In the rows, zero is written as 128.
Rotation paths and how fast each direction turns (degrees each step)
Each turn is a multiple of 5 degrees from 10 to 175, or 0.
Each row of a path follows its step; steps can be skipped.
Path 1:
step 0: [136 127 134 119 127 135 124 130 122 137 134 117 131 119 126 126 133 137
 130 117 135 120 122 140 127 129 137 124 129 110 129 132 130 134 127 132
 126 125 129 124 134 129 126 123 133 126]
step 2: [132 124 130 122 124 116 127 135 121 132 127 122 118 133 134 122 136 125
 140 132 122 126 128 112 127 127 136 121 125 136 127 126 137 136 134 125
 126 118 128 125 133 132 131 129 135 136]
step 3: [129 127 134 131 125 129 119 138 126 136 125 133 140 129 130 122 126 129
 139 130 127 114 115 123 134 125 132 123 120 132 134 125 134 134 125 129
 123 119 119 131 128 127 123 125 141 131]
step 4: [137 131 141 129 132 138 120 129 137 122 122 129 138 125 127 115 128 127
 133 122 129 115 127 139 120 127 137 123 122 128 122 131 135 131 138 129
 128 126 119 128 126 130 128 119 128 130]
step 8: [130 118 138 118 117 140 130 135 132 134 123 125 131 123 125 120 135 126
 126 131 129 130 127 126 125 125 132 126 125 142 130 127 134 140 131 132
 126 126 124 126 131 127 123 108 128 130]
step 11: [123 135 135 118 123 136 122 131 119 120 124 126 120 124 132 127 130 130
 127 127 126 117 127 127 142 129 126 128 123 129 125 122 129 140 134 125
 134 130 134 129 138 129 112 129 133 137]
step 15: [119 137 130 127 123 128 121 123 124 129 130 140 118 127 127 112 125 124
 128 130 121 117 130 133 131 130 140 132 128 133 129 120 125 136 130 130
 123 126 121 141 139 132 124 130 131 126]
step 16: [133 135 129 122 126 148 119 123 127 125 128 130 128 129 123 132 125 127
 125 134 127 117 129 134 136 128 134 125 126 127 125 126 134 136 122 125
 118 133 131 134 145 123 132 119 131 121]
step 18: [120 123 126 119 123 122 133 127 116 130 139 121 123 129 128 126 135 119
 136 127 126 121 132 131 130 132 140 119 132 133 130 120 127 123 131 130
 116 136 130 129 122 116 127 129 124 136]
step 21: [130 128 128 128 139 134 130 117 126 135 127 131 125 127 125 117 129 128
 138 134 111 125 136 141 126 128 132 113 130 131 125 128 141 136 133 127
 125 126 134 128 133 125 129 124 129 129]
[130 128 127 126 127 131 129 130 126 132 127 127 128 127 129 129 130 131
 124 131 129 127 129 127 132 126 126 129 128 128 129 133 131 127 129 130
 130 127 126 129 127 127 126 131 129 127] => 130
[128 125 127 128 126 128 128 128 130 127 127 128 132 129 127 129 131 124
 128 129 128 125 129 130 126 126 130 130 128 129 134 126 126 128 129 129
 128 125 123 127 124 130 127 130 127 127] => 70
[129 130 127 129 129 129 126 130 132 128 129 129 130 126 125 129 128 128
 129 127 132 126 127 126 129 129 127 127 127 124 127 126 129 127 128 128
 124 127 128 127 128 126 129 131 128 122] => 115
[132 132 127 127 129 125 129 129 124 127 129 130 132 132 127 130 127 128
 131 126 129 128 127 130 129 129 130 129 127 127 130 132 127 129 125 130
 128 128 127 130 129 128 127 125 126 125] => 115
[126 125 129 129 129 127 127 126 129 131 130 126 132 131 129 130 126 126
 125 128 129 125 125 128 132 129 126 128 124 129 130 126 126 127 127 127
 127 131 131 131 128 126 129 129 129 131] => 170
[126 132 131 127 129 126 128 129 131 129 125 129 131 127 128 128 129 128
 127 127 128 130 128 126 126 128 124 128 128 131 130 128 130 132 130 128
 129 132 130 127 127 128 124 127 124 126] => 20
Path 2:
step 0: [119 135 122 110 127 121 126 133 126 127 128 132 120 133 121 138 132 119
 127 128 125 125 125 122 123 131 131 131 121 132 127 126 133 126 133 128
 121 130 126 118 130 120 127 124 130 111]
step 2: [139 129 135 127 134 133 124 136 134 131 120 130 134 118 132 123 130 124
 136 123 140 132 132 131 136 128 123 124 125 120 131 126 134 132 120 131
 126 132 121 129 116 115 120 135 129 124]
step 3: [129 133 139 125 136 127 124 124 134 125 126 124 119 140 130 125 133 122
 139 129 123 130 114 138 126 126 133 135 126 126 131 125 126 132 132 127
 141 133 125 119 124 127 123 134 129 116]
step 5: [138 138 132 125 129 130 131 133 134 123 135 124 129 124 128 132 130 126
 126 122 137 132 131 120 138 126 130 130 135 127 126 114 122 133 113 126
 129 120 129 124 127 127 130 129 129 146]
step 7: [122 118 130 135 126 129 132 122 120 132 132 130 127 133 120 127 128 131
 127 136 132 128 124 133 118 122 120 117 130 127 132 120 111 134 131 126
 125 135 133 135 131 125 135 134 116 131]
step 10: [135 116 127 132 133 138 124 115 119 139 127 128 135 118 128 128 131 121
 127 136 127 122 131 128 123 130 127 130 124 121 131 137 123 137 126 129
 124 137 137 134 129 129 126 116 130 129]
step 18: [130 120 121 122 126 126 135 130 128 129 118 125 131 133 135 129 114 119
 128 135 142 136 117 134 133 132 119 129 128 130 129 128 134 127 130 123
 118 131 126 125 131 119 122 119 132 124]
step 19: [122 129 133 124 135 128 122 128 118 130 116 133 133 124 119 134 131 111
 125 130 133 126 121 133 130 120 134 133 131 120 120 122 122 134 127 123
 128 135 128 137 121 119 123 130 122 127]
step 21: [131 131 132 129 136 129 124 128 135 140 137 127 117 137 140 118 116 126
 123 129 130 136 125 131 129 142 126 133 129 127 128 121 128 133 114 129
 122 132 127 126 130 124 131 130 126 129]
step 23: [131 133 140 128 113 120 122 118 123 123 131 113 123 126 117 129 132 130
 126 126 131 124 134 131 127 126 118 120 127 120 129 120 133 123 127 125
 134 124 131 123 132 133 129 131 119 132]
[126 133 125 129 129 129 128 128 131 129 129 127 131 132 128 128 130 130
 128 128 128 130 127 126 126 130 130 126 127 125 127 129 126 126 127 130
 128 130 126 127 133 127 125 127 127 129] => 85
[130 126 128 126 127 128 129 126 129 131 130 129 126 126 128 130 131 124
 127 128 125 129 129 130 126 127 127 123 126 130 126 130 126 128 128 127
 131 131 127 126 132 130 130 129 129 127] => 110
[130 130 130 125 128 131 133 131 127 126 126 132 129 131 129 127 128 124
 129 129 128 128 127 126 125 130 126 128 131 129 128 127 131 129 129 128
 131 130 126 127 128 128 127 130 128 131] => 25
[132 127 130 129 127 127 128 131 124 131 130 125 134 126 127 129 127 127
 129 130 128 130 129 129 129 125 127 130 129 126 128 130 128 126 128 128
 130 128 128 127 129 126 125 127 125 128] => 85
[126 124 125 126 130 128 130 128 128 130 127 127 126 131 125 129 128 128
 126 129 128 129 132 128 130 129 130 127 131 130 127 130 127 128 130 125
 128 129 130 130 127 125 125 127 125 131] => 35
[128 127 131 127 126 130 125 123 128 127 129 127 130 130 131 126 128 129
 127 126 126 127 129 125 131 128 128 128 129 132 129 127 126 126 126 127
 130 127 128 125 128 127 125 132 125 129] => 40
[126 128 127 124 129 128 131 130 129 131 130 127 126 128 126 129 123 127
 127 130 124 130 128 124 129 127 128 132 125 129 131 129 128 128 126 130
 128 125 128 128 131 127 130 130 130 129] => 85
Path 3:
step 0: [122 127 124 129 144 134 142 117 130 136 128 123 120 128 128 128 133 130
 136 129 126 125 122 133 138 125 115 126 136 132 113 138 129 129 125 118
 129 124 136 133 136 118 127 127 130 124]
step 5: [120 124 126 142 129 132 121 134 127 136 140 129 132 133 136 129 123 133
 132 131 129 131 123 133 142 124 125 119 126 130 115 138 122 128 126 122
 139 131 135 132 119 126 135 119 130 140]
step 6: [137 133 118 134 129 124 140 123 127 138 129 127 129 129 131 132 121 128
 127 135 137 136 120 133 124 118 114 131 138 139 121 134 131 124 116 118
 127 138 124 126 136 126 131 121 126 125]
step 10: [128 130 132 133 134 125 120 139 123 141 136 127 131 134 137 112 124 130
 137 131 131 133 118 132 142 119 131 133 130 134 122 121 126 131 123 129
 124 128 127 129 125 116 119 128 129 114]
step 11: [129 122 124 131 129 125 117 134 130 136 129 126 120 132 125 132 123 139
 141 125 124 124 120 132 134 122 109 134 127 139 125 137 136 123 135 127
 132 135 124 126 130 121 130 120 136 139]
step 13: [117 125 129 120 133 129 128 130 134 123 143 128 116 127 132 114 133 121
 132 127 133 138 126 136 134 127 125 124 131 134 123 129 122 135 118 129
 126 132 123 144 126 134 121 125 119 116]
step 19: [127 121 135 134 145 133 127 133 130 134 139 124 114 130 129 126 136 124
 130 136 132 124 127 131 123 130 119 126 139 136 136 139 124 125 116 127
 126 135 138 134 121 125 136 126 123 119]
step 20: [130 125 137 125 134 123 140 122 123 142 126 126 130 130 132 122 131 137
 136 121 133 125 114 135 125 131 134 126 133 141 135 127 116 130 124 131
 137 133 130 135 134 128 126 117 140 135]
step 21: [125 126 121 130 132 122 122 135 129 125 129 120 133 131 130 125 115 133
 136 130 134 134 121 123 126 125 134 132 111 135 115 123 116 130 113 137
 134 131 118 128 129 127 134 120 130 133]
step 22: [129 125 121 128 139 134 121 128 132 125 135 124 122 142 132 130 136 137
 130 139 130 143 122 120 134 124 116 132 128 132 124 128 124 125 122 121
 118 140 134 118 121 123 127 126 128 127]
[129 126 128 128 128 133 126 130 127 130 127 126 131 129 128 127 128 129
 127 130 128 129 125 124 130 124 129 126 124 128 128 128 129 128 131 130
 124 129 129 129 131 130 128 130 130 128] => 60
[126 128 128 133 127 127 130 129 125 128 128 128 124 129 128 126 127 129
 126 125 129 127 128 127 129 129 128 126 124 126 129 126 131 130 131 129
 132 133 127 128 127 129 127 125 132 127] => 115
[125 125 129 128 129 128 128 127 128 127 130 126 129 132 126 128 129 126
 132 127 127 125 131 131 129 127 126 127 125 129 129 129 130 127 127 124
 126 131 132 126 127 129 129 128 127 129] => 130
[131 129 130 130 128 127 124 129 127 128 124 129 131 131 126 127 130 129
 126 128 133 129 128 129 128 127 126 131 128 125 129 127 127 129 123 128
 130 131 130 128 129 128 126 126 128 131] => 25
[128 125 128 126 128 126 130 130 129 126 127 126 132 126 131 126 129 126
 127 125 131 129 126 129 132 128 127 128 128 128 129 130 126 130 131 123
 129 127 127 129 127 128 127 130 131 128] => 145
[130 133 126 126 129 129 132 127 125 129 126 126 129 129 128 128 127 126
 127 125 124 126 127 128 126 126 128 131 128 127 125 131 127 128 129 127
 130 130 129 127 133 130 129 128 129 131] => 125
Path 4:
step 1: [127 123 127 137 136 140 131 121 138 143 133 127 131 123 125 125 123 116
 130 121 122 120 137 129 122 123 123 119 135 127 129 128 139 119 140 130
 134 127 124 131 133 136 125 130 130 126]
step 3: [117 140 127 123 130 116 133 127 121 124 129 131 126 124 126 130 122 133
 127 128 121 124 138 135 130 124 125 133 115 124 123 125 142 135 116 118
 127 130 139 134 121 129 138 127 133 128]
step 4: [129 123 134 113 128 124 139 131 133 120 126 124 134 131 125 135 128 134
 123 131 131 125 124 140 125 125 117 126 133 128 132 119 130 133 125 144
 127 123 121 122 132 136 140 125 129 141]
step 6: [126 115 126 130 110 120 125 134 134 138 124 133 135 130 129 130 128 142
 126 133 119 132 123 119 126 134 133 131 138 122 131 132 127 133 130 117
 126 138 134 130 121 130 120 128 128 124]
step 8: [132 128 121 128 123 133 136 117 128 123 137 131 130 139 127 129 139 124
 141 134 128 133 130 128 117 129 120 127 120 130 121 121 130 131 129 127
 123 119 115 109 134 128 126 128 128 131]
step 13: [125 120 130 139 129 121 136 127 137 129 132 129 124 124 126 127 121 124
 129 129 124 126 121 134 119 133 139 117 133 135 139 124 129 138 124 133
 138 131 128 136 134 139 141 130 117 127]
step 17: [125 118 121 134 126 130 132 115 135 135 132 126 122 128 126 125 129 130
 118 125 126 135 118 124 127 123 142 122 128 130 124 124 122 137 131 129
 128 121 109 130 131 131 115 129 132 136]
step 19: [119 137 120 120 130 123 122 126 131 126 126 139 132 127 131 131 122 139
 145 123 125 119 122 133 119 130 122 125 137 128 130 119 133 131 129 138
 134 134 124 123 132 124 137 117 131 123]
step 21: [126 120 131 132 116 126 136 138 135 125 131 130 130 127 118 137 134 135
 121 127 130 131 132 132 124 132 128 126 119 135 135 131 124 151 126 131
 130 121 136 133 129 131 115 128 129 128]
step 22: [131 135 137 127 128 118 130 136 127 139 120 125 132 114 128 120 130 128
 124 121 118 125 129 124 129 137 128 132 125 129 129 124 144 132 131 123
 127 132 133 138 127 136 134 135 121 142]
[124 127 130 127 131 128 127 129 129 130 125 128 125 127 129 127 129 129
 131 132 127 129 133 129 127 125 126 126 129 127 130 128 126 129 128 127
 126 130 127 128 125 125 124 127 126 127] => 80
[126 130 127 129 128 129 128 127 126 125 128 131 128 130 132 127 132 129
 128 129 128 130 128 132 129 126 125 128 131 125 127 127 128 128 128 129
 131 123 129 127 124 129 130 131 128 128] => 90
[130 126 130 128 130 126 127 131 131 130 128 127 124 127 132 127 128 127
 128 126 128 129 125 129 124 129 128 128 126 127 126 130 131 128 129 132
 128 125 128 127 128 131 125 129 127 128] => 85
[130 129 125 128 130 126 129 124 124 129 129 123 127 128 126 127 132 129
 128 128 127 132 127 127 126 128 129 130 126 128 126 126 125 128 128 131
 128 130 128 125 126 128 126 131 128 125] => 120
Path 5:
step 0: [130 122 138 132 124 132 143 128 130 124 136 123 131 130 136 127 124 136
 125 134 117 118 124 126 123 133 124 134 133 134 132 128 127 133 129 124
 133 133 128 121 126 133 137 118 127 130]
step 2: [122 124 125 124 128 123 134 131 125 120 141 131 126 131 124 131 123 132
 121 139 130 125 128 132 117 131 131 141 143 128 127 125 120 126 124 127
 131 136 125 123 126 130 135 126 129 127]
step 5: [120 125 127 121 126 120 136 132 131 125 138 125 133 129 131 135 128 134
 124 131 131 128 137 128 121 137 130 137 135 127 123 119 116 124 120 135
 123 132 131 119 124 123 132 128 131 125]
step 6: [117 125 128 121 135 128 131 122 126 131 133 122 136 132 133 135 124 134
 129 131 127 119 125 133 124 142 132 137 123 136 125 125 119 131 128 136
 132 129 138 121 123 128 127 128 131 122]
step 14: [129 121 126 123 127 128 134 134 132 120 127 125 132 127 120 127 130 141
 123 138 122 116 123 135 131 132 127 141 127 125 122 133 118 122 127 128
 130 134 130 127 128 124 127 123 117 133]
step 15: [130 120 133 123 128 123 137 129 132 122 128 115 130 132 134 124 124 138
 123 141 125 116 120 134 128 130 126 127 136 134 127 124 125 126 131 124
 130 131 135 133 121 129 134 125 128 137]
step 17: [121 125 128 124 124 131 134 128 133 123 133 125 126 127 120 129 127 138
 121 136 129 119 126 133 125 133 131 139 140 136 127 139 124 121 128 137
 125 134 126 124 129 127 136 123 119 130]
step 18: [124 125 126 122 129 125 140 127 130 122 130 123 127 131 138 129 126 133
 123 135 128 123 115 130 123 136 128 139 139 137 128 125 127 129 134 126
 131 128 123 125 124 132 142 121 131 132]
step 20: [119 124 133 126 127 131 134 124 128 121 138 131 131 126 129 127 121 137
 125 135 131 128 132 136 121 135 129 137 137 132 133 128 120 121 125 137
 122 137 123 126 134 123 136 126 131 122]
step 22: [122 127 141 123 133 133 138 129 132 125 137 128 133 135 132 126 128 135
 130 130 128 129 127 126 119 137 126 141 125 133 129 120 124 133 129 130
 137 139 135 125 128 127 123 125 126 121]
[130 129 129 131 128 131 130 125 127 128 127 128 129 129 127 131 130 129
 127 127 129 123 131 130 130 125 125 130 127 123 128 125 128 128 129 126
 130 129 128 131 128 131 128 128 126 130] => 25
[125 128 126 127 128 125 129 126 127 130 126 130 126 126 130 129 129 123
 127 130 130 131 127 130 129 128 126 130 128 127 128 127 128 127 126 127
 127 130 127 130 133 129 130 123 128 125] => 45
[127 127 130 128 125 132 125 127 129 126 127 126 129 127 125 127 129 129
 130 128 128 130 132 130 129 129 126 128 125 130 130 130 129 126 127 128
 128 128 122 127 126 126 127 125 127 126] => 115
[129 130 129 127 126 130 124 129 130 125 128 129 126 129 129 129 129 130
 125 130 124 127 125 132 131 126 128 127 126 128 125 130 129 128 127 124
 124 126 130 129 130 127 129 128 127 130] => 20
[125 128 129 129 129 128 126 127 126 125 128 126 129 130 127 126 130 130
 130 130 133 130 125 131 129 127 128 128 131 128 132 128 128 127 129 130
 126 128 130 133 129 130 127 130 129 128] => 135
Path 6:
step 0: [140 128 122 123 124 139 127 124 137 122 120 136 137 120 126 115 130 132
 143 124 128 134 128 126 117 121 131 119 134 134 128 125 130 124 121 123
 133 129 125 136 114 137 130 132 128 133]
step 2: [119 123 119 129 125 131 126 124 131 126 125 117 135 134 129 135 119 125
 134 117 123 131 126 117 123 121 116 132 123 129 129 139 122 118 125 115
 130 140 130 134 132 133 120 136 128 118]
step 6: [133 137 130 136 127 143 128 126 128 124 128 123 131 116 135 131 130 128
 134 131 131 139 112 120 124 125 119 128 130 138 125 131 120 122 121 132
 116 133 136 127 126 142 128 131 124 130]
step 8: [131 130 118 137 118 132 132 120 137 136 129 129 132 131 120 122 129 127
 137 117 122 142 129 120 128 126 129 125 135 130 125 129 133 119 141 130
 140 137 133 135 118 129 126 125 131 118]
step 11: [132 129 121 126 125 134 127 127 133 117 126 133 128 114 142 120 126 116
 129 115 131 131 131 129 114 115 121 126 124 135 128 127 119 124 133 123
 132 129 127 134 119 132 139 133 123 128]
step 14: [137 127 122 135 120 129 134 125 127 137 121 116 124 133 131 127 127 121
 135 121 124 124 124 113 129 129 114 126 132 141 127 133 121 132 130 119
 124 137 137 121 118 137 125 127 130 132]
step 15: [147 124 126 130 115 131 124 128 125 119 140 129 125 135 128 119 124 136
 137 117 130 133 129 122 127 125 125 134 126 135 120 131 127 134 125 117
 118 130 121 135 124 137 125 123 123 128]
step 19: [133 113 117 129 113 131 128 124 130 128 123 129 133 127 137 122 120 122
 128 124 123 144 126 119 121 134 119 124 119 129 124 133 133 116 137 126
 130 137 130 134 125 126 132 134 126 123]
step 20: [140 130 121 130 115 139 129 121 123 125 132 116 133 129 122 123 127 118
 124 120 137 134 132 126 136 127 123 130 124 133 137 119 130 128 135 128
 127 141 122 132 119 131 125 136 134 118]
step 22: [125 133 124 135 127 127 142 126 133 120 137 135 115 118 135 127 124 119
 128 119 129 129 122 129 124 126 111 124 131 130 129 131 117 125 126 124
 128 140 132 124 115 135 129 123 122 134]
[129 129 127 131 128 128 129 127 128 126 125 126 130 129 128 130 129 129
 126 125 127 127 128 130 130 127 127 128 129 132 124 130 130 130 124 125
 127 127 130 125 130 125 129 125 125 126] => 35
[129 129 130 131 126 128 129 130 131 131 123 132 129 125 131 128 129 128
 130 128 127 127 125 128 125 128 127 125 128 130 130 130 129 129 132 130
 129 129 128 127 128 125 130 129 128 129] => 135
[127 129 127 130 126 129 125 129 125 128 129 128 132 129 132 128 126 126
 128 128 128 129 130 128 128 125 127 131 123 131 128 128 126 128 131 129
 125 126 128 132 132 128 128 126 129 128] => 85
